Some points, one per row:
-50  19   9  -7 -13  18  -2  68  48 -15  21 -10  -1  -1  -1  -9   7 -25  29  25 -14 -22  -3  -6
-69  34  23 -75  21  35 -10  60  90 -61  14 -19 -23  34  15  25 -18 -20  62   4  13 -61 -46 -21
 51 -84 -11  41  13 -45 -35 -48 -11  54 -15 -14 -10 -57 -33   7   4  49 -10 -33  37  19  25  -1
-114   40   68 -118   31   54    8   43  126  -31  100  -73  -35   33   25   29    6  -50   25   32   56  -62 -104    4
-60 -33 -25 -66  40  46 -25  63  60 -37  36 -33 -40   6  59  31 -16   2  67 -57   7 -65  -5   8
 37 -44 -29  38 -27 -18   0  21 -96  15  -4   6   2   0   4  41 -19  -8  30 -25   9  13  27  12
 -6  55 -23 -13 -46 -10  51  61 -48  -8 -44  61 -15   0 -23 -13 -12 -22 -33  -7 -80  11  30 -13
 27 -57  -3  72 -10  -9 -45 -13   8  30   4  -5  -1 -29 -33 -13  36  38 -29   6  27  24  20  30
 17 -10 -15 102 -50 -65  20 -38 -55  79  11  10   5  26 -32 -31   2  48 -29 -13 -53  77  25  21
 29   3  -3  41 -48 -48  -8 -14 -43  37   8  15  29 -17 -37 -37 -19   7 -33   5 -36  17   7   7
 100  -56  -20  107  -65 -101    3  -55 -127  115  -58   72   41   -7 -101  -53   -6   79  -68   22  -15  108  121   23
 20 -27  30 -12  11   3   8 -38  61 -37  -5  17  -4 -16   1  24   2  10  -4   0  43 -22   3  20
 20 -61 -16  80  15 -62  -4 -13 -83  71 -62 -16  -4 -25 -11 -37   4  -2 -26  11 -47  91  84  49
  3  24  10 -10  37  23  19  -3  14 -35  21   2   5  15  15 -25  -5 -10   1  24   5  -1  -5 -20
-67  12   7 -34  58  27 -33  22 -28 -27  35 -40 -37  25  54 -24 -36 -11  64 -44 -51  -4  13 -68
 16  19   5  36   4 -30  -5 -16 -34  19 -39  36   6 -13  11 -49 -22   3 -23  -6 -49  26  14 -30
 25  25 -20  17 -30 -10  -6 -14 -18  13 -42   2  23   7  19   5   3  20  -8  -7   6   4  17   2
-31   2  47 -23   5  16 -19 -51  83 -51  20 -21  -9  -3  31 -13 -12 -22  51 -40 -12   1 -27 -26
 -4  15   4 -54 -36  12  37  26  17 -65 -17  25  -6  14  25  60  37  -7   2  -8  11 -39 -84   3
 15  -2 -16 -45 -20  18  46  -1 116 -11  39  -1   8  32   9   1  37  -2   7  -6  35 -24 -61 -32
-12 -11  -5  -8   4  13  24  70  36 -52 -22  28  17 -10  -1 -16 -19 -24 -21   1 -57 -37 -25 -29
 41  -5  42 111 -18 -25  10 -10 -16  72 -56  21   7  11 -38 -50 -11   5 -52  26 -54  28  64  18
  3  31   7  17 -29 -12  15   6 -10  -2  -5  21  23  25   3 -24  35  10 -35   0  -3 -32  27  -4
-78  93   5 -57   3  34  37  87  25 -55  25 -26 -20  22  22  22   0 -47  26  13 -70 -22 -74  11
 -9   5  16 -15 -16   4 -24  16 -20  -2  11  21  30 -33   8  -5 -21   1  -6  -8 -22 -35  13 -36
  4  23  -7 -13 -56  11  50  39  -9 -40   9  23   1  60 -37 -11  23  -4 -49  22   7 -33  -6   8
 -7  38  -2  -9  -5 -37  15  21  -2  -2   7  16  16  15  -4  -3 -26   9  -4   0   3  28  -2 -20
 23 -70  -8 -19  53 -14 -66 -35   6   3  51  28   0 -14  -2 -17  21  28   1   2  11 -11   9  -5
-17  -9 -21   1  23 -18 -61 -15  31  -4  28 -15 -33   6  -1  37  -3  22  55 -26   1 -14 -31  -6
 32   9 -23  39 -12 -15  42   2 -17  51 -35  16  15  -8  26 -17  17  20 -22 -13  -1  26  30  12
Then 12 other points, each followed by its number:
-36  -5  56  55  33 -37 -24 -29  33   5  14 -11 -17   4  -4 -23 -18  25   2  -4  29  51   2  32 0
 75 -41 -19  27 -21   3 -42  12   1 -28   1  56  -1  -8 -12  53  26  26   5  17  -6 -49  26 -13 1
-15  41 -28   6 -25 -17  12  54 -42 -11   0  24  21  13 -24  17  23  -7 -49  25 -46  -6 -18  11 2
-10 -32   8  16  55  11  -9 -24  24  32 -12  -8 -37 -22  18  43  25 -19  38 -12  32   6   9  15 3
-30  14   1 -33   5 -37 -38 -42  27  16   7 -19   0 -10  14   8 -10  24   7 -16 -17  -3  -1  -8 4
 -8   5 -14   1  23 -17 -13 -12  -8   1   6 -26  26  24  13  20  -5  -4  -6  17  24 -24 -22  32 5
-34  14  21 -66 -11  47  -8  59  74 -37   5  -7  -4  20  -7   3 -26 -65  12 -12 -22 -64 -49 -26 6
 12 -57 -15  60   5 -29 -21 -24 -27  33 -11  12  14  -2  33 -36  15   5   6  -6  11  23  12   2 7
 59  29 -12   1 -34 -13  -7  -4   3  13  47  11   5  19 -18  30   2  23   9 -25 -18  13  -3   0 8
-31   0  24 -12  14 -24  -8 -12  36 -22   1 -15 -16  -8  18  14  -9  12  64  -9   2 -24  -5  15 9
-25  52  -7   7   9   2  27  12 -44  20  -5 -25 -35 -13   6 -26 -16 -41  15  -1 -73  34  15 -10 10
  3  26  25  62 -42 -73  39 -34 -32  43 -39  -1   3   8 -48 -68 -10 -13 -86  25 -41  61  38  15 11
Which of these numbered points is nearest to each point below, looking only along the 5 directions in which the first points spread most? Its number follows each.
 10   9 -12 -15  -7 -18  -6 -34 -24  53 -23  19  44  38 -31   4  29 -15 -43  35  12  12 -34  38 > 8
-42  44 -34  34  15 -13  21  11  -4  32 -19 -13  29 -15  10 -56   1  22  -8  -3 -64   4  11   5 > 10
 22  26 -11  89 -25 -64  33  -3 -60  53 -52  31  19 -16 -26 -30 -23  -7 -64  12 -24  44  37  31 > 11
 16 -78  -8 -19  27  60 -36 -32  17   3  21   4 -12  -3  -3  -9  32  45  59  -7  22  -8 -22   1 > 3
 11 -23 -11   9   8 -46 -22 -58 -52  50 -28   4   7 -42 -46 -18 -25  19  13 -43   2  39  46  19 > 7
 29 -46  -2  14  47 -20  13 -76 -24  39 -16   4  28 -12  -1  28 -31  36   0 -32   0  20  29   3 > 7
  9 -94   6 -21  31   8 -22   4  24 -24   9 -17  -4 -26  23  47   8  29  36 -18  53 -12   7   1 > 3
  25   19   19   43  -15  -31   54   20  -37   38  -49   62   54   -6  -81  -27   22   59 -127   68  -33   39    1   18 > 11
-31  78 -15  10 -28   4  51  55  19 -35 -17  19  14  29  27  16  -8  -6 -27  50 -24   0 -38   6 > 2
 35 -26  12  30  31 -45 -16 -81 -39  23 -20 -25  19 -30  38 -21  46  58  11 -30  22  29  33 -34 > 7
-14 -12  47  15   2  -4  15 -33 -20  37  -7 -39 -47 -24 -17 -53 -30  28  -6 -16   7  27  18 -10 > 0
 -71   86   44 -103   -3   44   10   54  103 -127   54  -55  -23   66   34   27  -22  -24    4   18   -8  -32  -76  -13 > 6
 -3   5 -40  35   6 -24  42  34 -44  -6   0  23  23  37 -34 -14  15 -25 -12  29 -26  14 -14  14 > 2
-31  46 -39 -11 -14 -21   2  31  -1 -11 -46   6  -8  10  15 -27 -39  -8  19  11 -89  26 -13 -17 > 10
 50 -51 -18  42 -14 -62 -10 -59 -43  40 -17 -21  11 -33   6   1  25  28 -12 -18   4  38  22  23 > 7
  1  -9 -12  39   2   1  25  16 -20   8  19  -4 -51  16  12 -19   1 -43  20  -8 -52  14  23 -30 > 10
  65   -7   22   74  -36  -40   -2   -1  -79   45  -69   64   57  -26  -95  -17   19   37 -117   -7  -49   45   46    8 > 11
-40  25 -10  39  -9   8   5  43 -32  12  20 -17  16  23  11  -1  -7  -6  -9   5 -52  12  31   3 > 10
 50 -40 -27  13  -8   9  35  26  -4  -2 -43  80  29   4 -17  32  32  56 -21   6   9 -16  11 -15 > 1
 27  -1  17 -11  18  10 -19 -28 -28 -14   8  -3 -13   0  11  -9 -37  29   7  15  28 -20  32 -26 > 4
  2 -14  15 -34  34  -9 -20 -50 -13   5  -6  -1 -31  -1  20 -13   7   3  27 -25   8  29  61  -5 > 4
 21  54 -48   3 -18  -7  13  48 -68 -19 -28   0  15  34  10   0 -54  29 -25   1 -38 -10   2 -16 > 2
  29   20    4   34  -38  -48   42  -28  -19   26  -46   44  -14    4  -56  -51  -40   28  -61   22 -105   18   16    3 > 11
-49   7  16 -59  47  63 -25  14  20 -45  40 -16 -17   0  25  13   7 -25  25 -47  47   0 -38  28 > 9
-27  -4  26   1  39  22   3 -44  34   7  20   1   5   9   7   1   1   5  31 -42  15   7   5 -30 > 4
-22  56  -5 -22  -7   9  17  29   4 -30  -6  39  50  51  -4  18   7  21 -24 -27 -40   6 -26 -24 > 2
-44  11   8  16 -23  -6  42  27  -7  -6  -8 -14 -29 -13  23 -19  19 -41  56  12 -35   5  10  21 > 10
-28 -45   9 -26  31  65   4  18  44 -61  45 -19 -26   6  47  11 -19 -29  71 -62  64 -37 -14 -26 > 9
-14 -39   5  -8   7  34 -19 -36  52  29   9  -2  -1 -27 -17  33  37 -10  17 -16  41 -12   3   1 > 3
  9 -28 -35  16  -2 -28  19   3  -6  15  -1  21  16   7  10 -24  24  11 -37  11   7  41  -1  15 > 8
 -3   6  15 -81   8  12  -9 -20  32 -28   8  -5 -11  19  31 -11 -17   5  93 -65  -6 -29   9 -34 > 9
  6  37   2  10 -23 -28 -20  -9 -10  27 -31 -31  13  -7   8 -34 -18  -4  48   1 -41  18  37 -43 > 10
 14   5  -2  43 -12   5  -2  -3  -6  30   9  -5  -6 -20  26 -39  14  -4   4 -17 -20   3  -7 -33 > 4
-43  41 -24  11 -21  23  28  56  11 -32 -16   3   2  58  17   3 -36 -15  -5  -5 -22  -7 -65   3 > 2
-23 -35  21   2  16 -20 -39 -21  29  14  35 -48 -45 -36 -20  -2 -28   8   8 -29   5  31 -36  22 > 3
-80  53  52   5 -16 -26  15  11 -16  29   8 -26 -27 -20 -28   7 -15  -1 -30  26 -12  19  -7  20 > 10
 43  45 -33  23 -42 -45  22  -9 -53  34 -96  33  45 -36 -37 -52 -36  66 -76 -10 -63  40  65  32 > 11
 29   2 -27   7  19  -7  13  -1  16  -5 -24  32  59 -13   3  24 -12  23 -20  -9  29 -28  34  -6 > 1
-44  70  -5 -83 -20  16  14  35  50 -98  28 -33  -5  61  41  65 -10 -55  35  16 -10 -65 -90 -20 > 6
 -8  11  23  -7  -5  -6  -5  42   8  -9  24 -36 -18 -11 -30  17 -17 -19   6   3  17  25 -31   7 > 5
 74  34 -20  48 -12 -55  23  19 -69  63 -69  32  55 -13 -12 -35  21  27 -34  -5 -47  55  45 -13 > 11
 32  29   5   5 -57 -39  44   4 -40   8 -11  60  80 -40 -26 -35 -27  10 -30  13 -38   4  17  -6 > 2
  52    7  -14  110  -13  -90  -16  -15  -71   75  -73   64   13  -33  -48   20   19   66 -105   15  -39   74   39   25 > 11
  6 -52 -35 -44  26  23  17   2 -40 -43  -8   5   8 -18  27  67 -16 -21  -5  -6  58 -11  13 -24 > 1
 13  56   1   0 -49 -21   5  49  48 -40 -16  32 -11  10  -9   3  -6  -7 -19  -3 -25 -20 -42 -12 > 2
 38  33 -14  46 -41 -68  -5 -10 -87  78 -70  42  38  -8 -27 -35  -8  29 -29 -24 -75  57  82  -9 > 11
  0   1  -3 -23   6  19 -11 -39   0 -24 -39   5  24  -7   9  -7 -30  -3   4 -27 -12 -13 -20   6 > 4
-33  38  19 -42 -20  12 -19  42  -3 -14   2 -26 -28  23  -1   0   3 -29 -33 -11 -40   3  -8 -10 > 10
 13  33  32 -15 -11 -24  23  19 -32 -29 -11   9  -1   9  -8   1  16 -25 -20  16 -23 -15 -28 -25 > 2
  5 -43  48  31 -14 -22 -20 -25 -37  53  -1   1  42 -34 -44 -25  17   5 -15 -27   1   5  47   9 > 7
-15  -9  13 -29 -30  32 -21 -22  -2  -1  23  -9  24  -7 -22  32  41   0  44  16  39  14 -13  15 > 5
-45   2  -1  -8 -27  25 -38   7  28 -48  46 -42 -35 -14  41  -6  26 -47  61  -9  50 -32   3  40 > 9
-26   8  20   4  -2  39  -4  -3  23 -43  15 -15  26  16 -46   9  47  32 -30  58  37   5 -70  46 > 5
 -8  62   1  10  -3 -13  11 -16 -21  33  -7 -13  35   9  17 -14 -44 -30 -36 -11 -42 -31 -12 -15 > 10
  4 -16   2 -14  12  19  -5 -21  10 -28  26 -22 -18 -15  42  -6 -22 -19  20   6  38 -41 -27  26 > 9
 -8  30  18  35 -26   6 -11 -33 -15  40  13 -40 -14 -25 -56   0   7  -3 -10  -9 -27  49   8 -12 > 0
 -69   67   20 -123   26   74   48   89  111  -80   53  -33  -45   34   83   55   -8  -83   43  -30  -11  -69  -89   -3 > 6
 -3  15  18 -11  28   2  25 -17 -19  29 -10 -11  16 -17  -4  13 -32 -19  12  36 -21  21   5  -5 > 4
  9 -41 -61  60  21 -31  22 -22 -22  27 -16   3 -17  -9   0 -42 -29  14 -13  13  30  17  40 -10 > 7
 66 -37 -28  26  14   4  28  24  -7  21  -6  -6  19  -6  29  14   4  11 -26  11  50 -44  21 -23 > 1
 32 -38 -20  26 -21 -33   1 -74 -22  26 -22  10  27 -28 -24 -47 -11  26 -12  -6 -20  39  54 -25 > 7
-66  77  18 -40  20  25  -5  33  43 -59  26  29 -14  16  51  -3  -9 -11  19   1  -8 -51 -47 -19 > 6
  1 -17  28 -17   9 -12 -30 -19   7   0  23 -18  -6  -7   7  32  18  -3  48 -31  30 -23  13 -20 > 3
-32   0 -16 -18  45  52  13  -2  37 -23  27   7 -17   0   8 -16  12 -16  48   6 -19 -54 -19 -39 > 9
 41 -42 -18   2 -12 -10 -18   8 -34  29  -8  61  40   5 -27  54  14  28 -50   6  -4 -16   6  13 > 1
-37  15  34 -52  -9  74  27  20  44 -80  63 -44  35  21  -9  47   2  -9 -12  66 -13 -48 -81 -15 > 6
-73  63  33 -79  -5  65   6  38  50 -63  15 -15 -25  47  39  11 -31 -50  52 -11 -26 -41   5 -31 > 6
 41  34 -14  45 -37 -28  20  23 -34   5 -12  16   1  39 -20  36 -33  23 -43  -5 -19   2   8 -34 > 2
